In the rows, zero is written as 128.
First come named moves, each a turn or a mirror, each shown by rows before and after it. For each pair of rows after them, which moves, in which order, take the first row to the second? The first pair is done for you.
move Burit:
[140 117 118 126 163 120 119 162 131  85 126 147 164 175 159]  ->  [126 129 127 152 109 140 125  60 125 178 141 134 105 108 106]
[108 122 139 155 102 132 120  91 130 185 131 126  99  81  91]  ->  [126 108 129 130 159 112 115 198 139  82 118 138 166 153 142]
[146  80 126 141 116  80  85 150 134 159 165 160 175 150  58]  ->  [147  80 128 140 111  79  84 142 132 164 167 160 169 145  57]
[173 134 118 144 139 153 156 151 121  82  79 140 120 154 133]  ->  [164 142 123 155 112 168 160  99 118 132  89 130  85 124 104]
move mitan:
[151 166  98 109 131 160 166 106 126  44 123 105 112  99 162]  ->  [ 93 137 147 110 102  91  84  88 123 157 192 131 127  78  95]
[121 144 132 156 139 175 152 107 121 130 122 153 115 101 131]  ->  [115 141 141 154 135 161 132 105 117 152 134 161 119  96 118]
[132 112 121 155 125 105 137 131 105 143 138 151 130 137 103]  ->  [141 128 100 144 136 130 167 118 109 104 122 135 118 133 136]
[183 119 131 182 121 149 163 165 117 125  75 166 120 154  98]  ->  [134 161 102 120 124 172 170  65 137 116 113  92  86  88 150]
move Dedi:
[141 139 101  98 159 153 124 118 134  48 120 120 124 142 148]  ->  [116 111 137 105 153 103  70 151 130 103 152 156 155 159 106]
[ 84 134 149 119 115 113 128  92 141 139 129 113 120 127 110]  ->  [123 135 139 140 124 138 163 126 136  91  90 120 122 155 122]
[194 145 148 170 121 148 157 172 121 110  61 130 145 160 113]  ->  [111 142 173 127  97 101  85  98 136 207 148 111 145 105  84]
move penog:
[158 119 123 156 125 119 126 143 109 118  93 134 108 157 123]  ->  [132 136 107 109 143 122 119 118 126  96 123  94 114 139 166]
[137 119 102 126 159 126 132 155 138  95 120 130 153 152 128]  ->  [137 118 102 126 162 123 131 155 136  94 122 128 154 150 125]
[162 138 114 181 111 161 181 113 112 109  90 130 103 129 106]  ->  [ 83 147 114  88 142 115 120  92 142 103 171  87 139 111 153]

(two moves a pair)
[140 114 126 142  93 133 131  90 101 184 136 126 104 122  96]  ->  [156 115 103 110 145 136 150 158 112  83 119 121 144 169 160]
Burit penog
[105 140 126 105 146 122 120 123 134  97 137 121 139 121 146]  ->  [ 99 129 140 122 126 111 103 117 131 142 145 136 137 115 109]
mitan Burit
[132 126 131 129  95 137 134 112 131 157 116 129  96 103 113]  ->  [136 124 121 105 131 124 130 169 138  97 116 134 135 141 154]
Burit penog
[151 152  98 132 125 159 161 117 120 103 103 120  97 108 126]  ->  [102 148 117 114 116 125 115  92 129 158 152 118 108  87 110]
Burit mitan
[114 147 147  47 153 100  76 165 149 142 161 110 173 129 177]  ->  [124 148 156  98  98 119  89  96 131 233 153 123 117  87 108]
mitan Burit
[141 123 104 114 144 139 140 142 138  82 129 124 130 138 153]  ->  [109 106 133 120 119 110 100 115 135 155 162 137 127 118 112]
Dedi Burit
[146 106 117 144 106 128 153 100 115 149  84 109 108  96 123]  ->  [158  88 129 149 120 101 135 158 114 132  83 136 144 134 120]
Dedi Burit
[137 167 107 157 139 142 137 119 122  71 113 132 127 130 130]  ->  [107 165 113 127 150 119 107 120 132  75 144 123 148 129 145]
penog Dedi
[133 138 122 135 132 145 155  95 125 159 149 115 120  91  95]  ->  [111 129 132 102 160 110 121 138 133 138 176 118 158 115 115]
Burit Dedi
[108 111 139 141 129 129 101 154 127  87 134 119 153 152 168]  ->  [126  98 149 178 110 129 104 163 117 115 119 140 142 157 133]
mitan penog
[143 144 146 163 153 120 117  98 129 168 150 134 131 100 112]  ->  [132 150 139 147 160 120 118  92 132 161 160 123 131  91 126]
penog penog
[135 126 120 157 106 147 122  52 116 190 117 133  72  97  66]  ->  [194 117 106 170 146 158 158 156 112  87  60 161 111 170 103]
Dedi Burit
[151 115 124 130 143 154 155 153 144  83 109 135 124 152 174]  ->  [120 128 120 103 137 157 152 102 148 102 136 103 106 115 186]
Dedi Dedi
[129 111 154 133 117 114  97 132 130 168 147 145 126 131 120]  ->  [141 128 140 140 106 144 129 102 131 160 127 128  95 112 127]
penog mitan
[ 93 105  67  92 126 105 112 120 134 131 119 113 139  87 107]  ->  [100  95  75 104 126  87 103 146 132 134 119 133 153 106  91]
Dedi Dedi
[128 139  98 143 105 145 172 152 114  80  66 131 151 132 137]  ->  [101 154  92 117  97 145 166  97 126 100  94  99 130  95 150]
Dedi Dedi
[122 111 142 146 108 108 106 124 131 176 133 140 128 132  96]  ->  [110 136 118 105 123 130 125  91 147 135 144  95 119 109 147]
Burit Dedi
[129 125 128  94 132 124 116 143 131 128 138 123 141 131 124]  ->  [131 135 122  95 123 137 124 117 129 134 136 112 127 115 124]
Dedi Burit
[124 110 117 117 151 116 121 161 119  86 117 138 158 160 164]  ->  [117 101 128 125 144  98 102 167 118 116 128 150 164 164 142]
Dedi mitan
[131 130 142 148 100 121 114  98 113 178 136 133 117 119 100]  ->  [110 134 138 118 110 115 107  84 125 169 156 114 120 109 119]
penog penog
[138 125 128 148 102 134 147 119 136 149 117 144 122 141 116]  ->  [116 135 122 124 108 133 140  96 143 144 136 120 118 124 135]
Dedi penog
[123 126 127 137 119 142 142 105 120 152 114 112 112 116 122]  ->  [130 110 137 146 128 126 132 148 115 147 112 137 134 145 111]
penog mitan
[101 113 145 105 140  87  92 154 138 138 157 146 162 147 125]  ->  [111 151 111  91 134 137 143  87 143 103 137  99 115 106 165]
Dedi Burit
[124 131 115 121  98 132 123 100 165 148 163 115  88 129 110]  ->  [162 133 113 149 100 151 151 133 157 123 125 134  86 152 107]
Dedi Burit
[135  97 120 119 131 133 146 112 147 120 140 115 132  98 108]  ->  [125  92 128 114 138 121 133 123 152 120 150 123 148 105 111]
Burit mitan
[142 118 110 140 123 122 133 108 161 110 134  98 128 106 121]  ->  [133 112 121 139 120 109 120 114 157 128 147 104 132 107 111]
Dedi Dedi
[131 121 124 148 132 145 149 111 124 133  98 124 118 116 115]  ->  [106 127 123 120 141 136 134  97 133 132 124 109 124 105 132]
Burit mitan
[ 91 129 139 144 129  81  81 165 151 182 151 141 138 102 124]  ->  [ 96 161 101 112 143 124 125 127 163 119 137  94 112  81 185]
mitan mitan
[120 124 161 124 112 116 110 171 131 144 133 132 127 152  83]  ->  [119 128 160 126 102 124 113 147 128 162 133 127 115 138  77]
Dedi mitan
[106 145 118 107 142 149 132  66 150 132 120  91 104 107 170]  ->  [131 133 117 113 170 141 141 140 149  80  97 113 138 155 186]
Dedi penog
[141 150  99 133 116 169 161 100 126 110 104 100  92 109 151]  ->  [119 118 125 114 148 109 101 188 130 101 136 137 163 157 140]
mitan Burit
[112 165 110  98 153 142 152 103 134  93 114  94 103  98 168]  ->  [117 129 153 153 111 112 120 113 112 188 120 146 104 105  78]
Dedi Burit
[163 113 132 179 106 164 156  99  90 157  95 117  87 122  99]  ->  [148 113 142 175 102 153 139  87  94 178 109 116  89 115  95]
mitan mitan
[156 120 120 151 104 155 148 102 116 143 105 140 109 120 111]  ->  [117 129 107 101 126 146 129  82 135 121 140 106 118 103 154]
Burit mitan
[133 100 154 118 130 105 102 172 115 107 122 125 138 157 131]  ->  [123 115 142  93 139 116 109 151 126  87 129  99 131 141 160]
penog penog
[102 135 121  98 136 136 148 100  98  95 153 138 104 111 136]  ->  [ 92 114 140 109 135 107 121 124  91 126 166 160 125 125 107]
Burit mitan
[106 147 108 138 105 119 111  89 142 165 146 104 131 101 112]  ->  [107 141 105 113 142 107 101 146 149 110 147 110 169 138 154]
Burit mitan
[100 132 130 115 106 115 112  81 137 156 145 107 118  92 123]  ->  [153 141 105 127 125 151 159 115 133  88  92 110 115 118 155]
mitan mitan
[106 129 119 129 123 137 116 127 122 124 121 129 151 137 152]  ->  [114 124 125 149 114 137 114 127 118 139 113 142 148 141 133]
Burit mitan
[143 120 130 134 116 143 154 138 140 153 121 140 104 131 119]  ->  [143 117 132 132 120 133 148 149 139 157 122 145 110 138 118]
mitan Dedi
[113 152 135 152  77 160 159  55 139 161 122 117  58  84 127]  ->  [152 104 163 188 103 118 129 188 127 144  96 192 125 173  98]
penog mitan
[132 122 146 130 117 120 135 139 116 149 110 136 133 130 114]  ->  [126 121 146 121 121 114 127 142 118 147 116 134 139 132 114]
mitan Dedi
[128 136 130 120 177  99  88 163 120 101 167 111 136 137 133]  ->  [122 131 137 128 167  93  78 157 113 127 176 119 132 131 115]
Dedi mitan
[119  95 150 123 126 102 124  85 128 181 178 117 109  90 119]  ->  [174  84 149 177 126 119 156 139 110 164 121 153 114 133  96]
mitan Burit
[168 132 112 134 147 153 168 170 133  55  91 133 147 154 164]  ->  [172 109 144 189  99 138 146 147 113 157  94 169 126 138  79]
Burit Dedi
[140 126 139 137 129 127 137 140 129 157 127 126 122 143 105]  ->  [116 137 133 106 145 124 128 132 140 138 148 105 131 136 135]
mitan penog
[135 147 104  95 163 127 112 138 144 112 112 113 157 128 166]  ->  [112 137 125  99 145 109  85 112 140 169 137 117 149 111 132]
mitan Burit
[110 140 124 111 119 118 111 106 135 141 142 115 117 109 126]  ->  [149 139 121 145 115 138 142 136 124 117 100 132 118 133 117]
penog mitan
[152 150  86 146 144 169 175 125 114  93 107 112 107 117 138]  ->  [112 130 122 157 114 131 122 100 107 187 147 130 108  99  78]
mitan penog
[148 117 134 106 140 112  96 171 131 114 157 128 149 153 147]  ->  [139 142 117  95 124 147 123 101 135 117 153  91 109 111 164]
penog mitan
[153 148 112 153 108 167 154 110 111 181  88 144  89 102  68]  ->  [104 130 137 126 118 110  95 132 119 213 143 158 128 109  58]
penog penog
[ 57 149 118  88 111 104  88  98 141 162 175  97 111  90 132]  ->  [163 147  96 171 101 173 182 144 114 106  65 131  85 133 117]
penog mitan
[143 102 132 118 137 117 147 197 132  80  93 139 152 163 126]  ->  [108  90 157 123 116  85 104 175 128 153 130 153 157 147  85]
mitan penog
[112 129 139 110 131 112 102 135 141 141 152 133 141 137 112]  ->  [152 132 128 146 121 145 144 145 127 120 108 144 122 141 106]
penog Burit
[107 124  93 122 125 156 144  83 145 118 148  98 113 109 134]  ->  [114  96 121 144 131 113 108 164 137 129 148 148 156 155 100]
mitan Burit
[117 143 116 118 142 143 138 106 138 105 125 103 111 111 163]  ->  [116 138 118 115 148 137 130 128 140  93 125 110 125 126 172]
Dedi mitan
[116 109 142 108 134 113 106 174 105  96 129 130 163 155 147]  ->  [133 101 154 150 102 120 110 164  92 148 118 150 143 147  96]
Dedi penog
[125 136 163 111 125 100 113 152 160 172 127 155 143 121 118]  ->  [135 148 140  93 147 120 134 162 166 114 115 136 146 131 161]
mitan penog
[112 149 121  97 151 149 166 152 123  41  91 117 171 151 157]  ->  [ 50 145 141  62 139 108 108 105 135 111 157 104 178 115 143]
mitan Burit
[110 113 136 124 148 110 120 161 132 126 134 132 166 158 130]  ->  [ 99 132 130 126 121 140 139  84 136 155 137 103 118 107 128]
mitan Burit
[132 127 131  96 139 136 138 115 126 108 128 137 155 129 137]  ->  [124 126 132  99 134 134 133  99 126 127 137 132 145 116 130]
penog Dedi
[135 142 116 145 113 160 160 117 127 126  87 125  92 100 126]  ->  [109 143 126 133 106 147 139  99 132 156 116 117  93  87 117]
Dedi Dedi
[160 147 110 100 146 143 139 102 125 108 139  77 128 128 162]  ->  [200 128 125 153 126 147 151 130 109 131 104 115 123 148 116]
penog penog
[107 113 127 109 110 137 142 106 142 103 144  77 135 113 142]  ->  [ 94 103 141 114 109 114 116 119 141 129 161  90 146 118 122]
Dedi Dedi
[ 90 157  93  50 168 120 103 114 157  76 158  78 146 112 196]  ->  [ 78 116 145 108 123  70  43 123 136 199 182 139 156 118  89]
mitan Burit
[153 170 102 114 145 183 206 127 142  70  85 117 122 131 173]  ->  [173 158 112 154 123 189 213 133 127 104  61 144 113 140 134]
Dedi penog
[152 150  78 143 140 157 160 118 122  83 120 126 114 113 150]  ->  [ 95 136 112 117 132 101  90 106 131 149 185 128 137 101 121]
penog Burit
[154 154  76 125 125 178 189  58  97  77 115 102  79 103 181]  ->  [145  88 149 187  95 101 106 126  72 201 141 197 124 147  59]
Dedi Burit
[101  85 111 129 134 109  96 141 112 148 145  95 139 138 144]  ->  [132  82 110 148 133 125 117 165 103 126 115 108 139 159 142]
Burit mitan
[111 118 144 122 126 108 113 150 109 142 141 130 123 133 116]  ->  [129 118 138 130 129 120 129 166 106 123 123 135 128 146 118]
Dedi Dedi
[118 115 151 129 116 125  96 132 124 162 132 139 121 127 122]  ->  [144 125 136 142 110 154 128 122 117 141 102 133 101 125 130]
mitan Burit
[135 142 129 105 166 142 122 170 149  76 137 145 153 163 126]  ->  [109 132 148 101 153 118  86 158 147 127 171 154 155 150 101]
mitan mitan
[115 111 132 159 118 121 149 123 114 146 114 119 125 119 114]  ->  [123 114 123 148 136 121 151 149 118 111 105 118 138 134 136]
Dedi Burit
[145 143 110 109 179 141 174 141 121  46 130  93 164 155 178]  ->  [182 110 143 193 141 132 172 170  95 118  97 153 154 177  87]
Burit Dedi
[112 130 152 124 127 116 125 110 127 148 134 129 127 117 118]  ->  [109 139 140 108 142 120 132 118 135 116 131 120 132 122 147]
Burit Dedi
[187 106 147 159 153 138 156 216 116 112 101 154 139 164 118]  ->  [109  97 175 114 148  81  82 175 134 183 184 142 156 130 104]
mitan penog
[110 132 113  93 144 129 119 148 155  80 149 108 140 133 179]  ->  [163 119 120 151 121 146 149 178 132  88  99 144 130 158 136]
Burit Dedi
[ 90 148 112  81 147 128 126  84 144 119 165  89 122 104 164]  ->  [157 129 112 131 155 143 166 172 127  68 102 136 140 165 156]
mitan mitan
[ 72 134 135  99 121 126  98  68 136 172 168 105 138  94 120]  ->  [ 99 117 136  91 161 107  91 166 138 102 147 130 194 164 147]
Burit mitan
[101 109 104 148 119 123 111  81 110 148  86 114 117  74 115]  ->  [132  91 111 171 124 114 113 143  99 133  61 145 140 113  99]
penog mitan
[131 127 134 123 153 111 112 176 126  95 123 144 159 167 137]  ->  [140 144 117 115 154 138 139 151 129  72 111 121 139 154 164]
Dedi Dedi
[139  92 146 148 128  87 132 138 112 182 126 143 118 124  84]  ->  [109 116 120  80 169  89 130 132 133 110 145 100 136 116 163]
mitan penog
[128 147  99 112 137 149 141  84 115 100 116 124  92 110 140]  ->  [145 144 101 137 135 155 152  97 106 102  97 139  89 122 125]
mitan Dedi
[144 122 120 136 134 144 123 160 129 107 105 140 138 149 135]  ->  [135 121 122 128 135 135 115 164 132 109 117 144 147 150 137]
mitan Dedi
[132 109 132 127 130 105 116 140 122 143 139 146 135 140 100]  ->  [116 126 119  97 140 111 119 118 133 121 154 118 133 125 135]
penog penog
[125 106 159 136  99  81 109 127 108 206 124 169 141  95 148]  ->  [102 131 136  93 113  93 118  91 123 174 142 130 135  72 197]
penog penog
[151 120 118 111 137 109 139 132 115 122 113 128 116 147 150]  ->  [142 111 131 118 125  99 127 127 111 157 119 140 117 140 124]
mitan penog
[127 133 129 135 127 148 150 100 137 136 104 123 107 107 132]  ->  [116 132 134 128 125 138 139  93 138 146 116 119 111 100 128]
mitan penog
[110 139 115 121  95 117 118 132 131 148 152 160 122 125  92]  ->  [112 159  95 104 104 141 141 111 139 112 143 131 111 111 126]
mitan mitan
[131 121 125  95 145  97 105 168 111 120 130 118 178 177 121]  ->  [110 125 132  99 116  98  94 108 110 178 152 109 154 137  89]
penog Dedi
[114 126 125 111 137  91 118 127 143 141 141 162 140 124 108]  ->  [147 132 110 136 135 125 158 131 137 116  98 165 121 133 111]
penog Burit
[145  89 128 179 138 148 152 154 115 138  62 137 115 130 107]  ->  [ 92 113 110 106 157 147 136  96 140 116 111  75 113  87 170]
penog Burit
[127 140 132 140 122 126 126 101 153 123 124 133  93 115 140]  ->  [143 134 135 156 124 129 135 124 146 116 108 151  99 132 136]
mitan mitan
[114 123 144 130 136 108  93 142 149 139 142 165 185 161 133]  ->  [162 144 121 169 110 166 158 103 135 135  88 153 132 138 123]
penog Burit
[126 136 144 164 107 136 119  98  99 198 146 143 111 106  86]  ->  [104 160 110  92 153 146 129  93 125 103 159  91 127 106 179]
mitan penog
[126 135 122 120 137 148 135 146 110  75 120 123 130 155 176]  ->  [ 87 125 145 118 109 124  95  98 109 161 161 124 118 119 130]
Burit penog
[114 155 101 140 155 151 102 133 118  89 100 107 142 139 163]  ->  [ 85 151 121 125 150 123  69 122 124 127 133 107 151 132 143]
mitan Burit
[ 92 135 165 129 121  86  70 156 134 179 156 141 139 141 132]  ->  [131 156 141 172  88 151 133  98 118 187 107 125  77 106 118]
mitan Burit
[140 129 122 138 148 136 146 169 118 116 122 147 132 156 109]  ->  [107 126 128 112 153 112 114 156 128 129 159 136 145 144 114]
penog Dedi
[ 99 123 117  99 146  88  78 160 146 111 148 134 107 129 116]  ->  [ 93 134 108  89 144  98  85 137 147 105 150 115  97 117 125]
mitan Dedi
[140 154  87 138 124 142 133  89 120 137 117  98  99  98 138]  ->  [157 150  80 136 140 143 140 128 123 100 101 106 119 125 159]
penog Dedi
[115 136 132 120 118 126 132  87 120 149 130  99 111  96 129]  ->  [155 129 138 156 112 138 153 125 108 139  95 127 113 121 112]
Dedi Burit
[139 144 116 153 109 153 144 117 129 131 116 120  89 102 139]  ->  [113 133 126 114 137 113 103 162 138 104 149 123 139 127 166]
Burit penog
[113 117 118 106 142 110 104 134 126 115 147 119 148 133 139]  ->  [148 122 104 129 138 142 145 131 120  95 106 121 129 133 142]
Burit Dedi
